Each named turn below is shown by a few rows before and after it. Which turns, in which order, take the first row of each later pair to the second? The first pair is answered.
V:
[ -6   6  38   6  16  -3  13  -5  -3 -13   8  11 -25   7  18] |-> [  4  -9  25   9  25  -7 -13 -11  31   2   6  -9  -9  10  22]
[ 17   8 -30  13 -11  15 -14 -11  20   8 -23 -31   7  20 -19] |-> [ -9  14  -4   7 -26  19  30 -10 -32 -15 -21  14 -21   8 -13]
[-16  11   3 -20 -13   3   1  26  -3   5  18   5  13   6   3] |-> [-14   3   4 -24  -6  -1  -4  24   7   5  12   3  19   3   4]
J:
[-16  -2  38  14   1   4  32  -5 -28  -2  30  29 -20   7   8] |-> [ 14   9  -8  49   8   5   6 -21 -15   0  16 -19 -27  16 -17]
[  8 -18   5   7   2   7 -14 -23   4  12 -14  -4   2   1  -3] |-> [ -9 -15  24  -2   0   4   0 -13  -5  11  -5  22   2  -2   5]
[-4 10 12 -4 -5 11 -8 -1  2 13 20  2  7  7  3] |-> [  7   0  -4  11   3   6 -18  -5  14  10   6 -15   4   7  -2]
U:
[ 10 -22   0   7  15  11 -17  -5  30  17  19  12  11  16  10] |-> [ -9  -7   8 -11   2  16  -5  19  15  11  30  33  13  14  14]
[ 13  31 -29   0 -14   9 -12  25  13  15   6 -38  13  23 -13] |-> [  9  32 -25  -5 -14  10 -13  30  15  18   9 -32  14  20 -12]
[  5  16 -21   5  -8   3  -2  17   1   2  -1 -17   0   4  -8] |-> [  9  15 -20   7  -5   5  -7  13   6   8  -5 -18   5   3  -4]
[  5   7   3  -6  -4  26  20  -7 -13   7   9  21  -4  16 -21] |-> [ 12   2  -6   3   4  20  13 -21  -8   6   3  11 -12  15 -24]
Q:
[  1  -9  -3  -2   3  -8   9  -1   0  -9  -6  -6   5 -13  -3] |-> [  1 -13  -5   4   7 -10   8  -4  -3  -7  -4  -4   2 -10  -6]
[  8 -19  19  -3  13   0 -12 -17  13  11   0   2   1   3   6] |-> [  8 -21  14 -21   8  -4 -11   4  18   7  -1  -1   6   0   6]
[-12   4 -10   3   8  -7  -5  19  -2  -8   2  15  17  12  14] |-> [-11   7  -5   9   1  -2   1  18 -12 -13   1  21   6   5  10]
[  3 -17 -33 -17   5 -19   7 -13  22  -2  -9   4  -2 -28 -11] |-> [  2 -17 -31 -14   5 -17  11 -14   9  -6 -14   9 -10 -29 -11]
C:
[  5 -21   6  24   9  11  12 -24  14  -5  -9  11  -3   5   7] |-> [  5 -33   7  11  13   5   5 -16  19 -16 -14  16  -1  -2  14]
[-11  -3  -6 -24  -3  -8  -6  20  18   2   4  -1  13  -4   7] |-> [  0   8  -3   1  -6   9 -11   6  19  24  14  -7  14  11   2]
[  7 -28   6  25  27 -10 -17 -21  16  13   7  10  18 -13  -3] |-> [  5 -27  12  26  25  -9 -15 -27   3  12   6  17  10 -15  -3]
Now pairs of rows:
(2 to 3 turns a pair)
[  0  18 -13   6  -9  11  -2   8 -12   1   3 -11 -10   4  -7] |-> [-10   6  11 -11 -11   6   5   6 -13   0  15  10  -2   2   6]
U J J
[-14 -14   7  -8  -1 -14  24   1   1 -28 -20  24 -14 -25   7] |-> [  7  32 -23  17 -17   1   1  20  17   3   2 -24  -3   6 -13]
C V C
[ -5 -16 -19 -37   0 -19   1  20   2 -23 -14  -2  -5 -21   7] |-> [  1  27 -14  13 -13  13  16   3 -34  -3   6  -2 -25   3  -5]
C V Q
[  7 -35 -12 -10   1 -18 -20 -20  22 -16 -18 -17  -8 -30   0] |-> [ 12  -7  -7 -10 -16   4 -31   2  38  23  23 -30  16  -1   3]
C J V
[-14  -9  12 -32  -4  -2  -7  12  12  -9   0  26   2   1 -13] |-> [  3 -19  -8 -16   9  -5 -17  -7  22 -10 -17   4  -4  -5 -23]
J U J
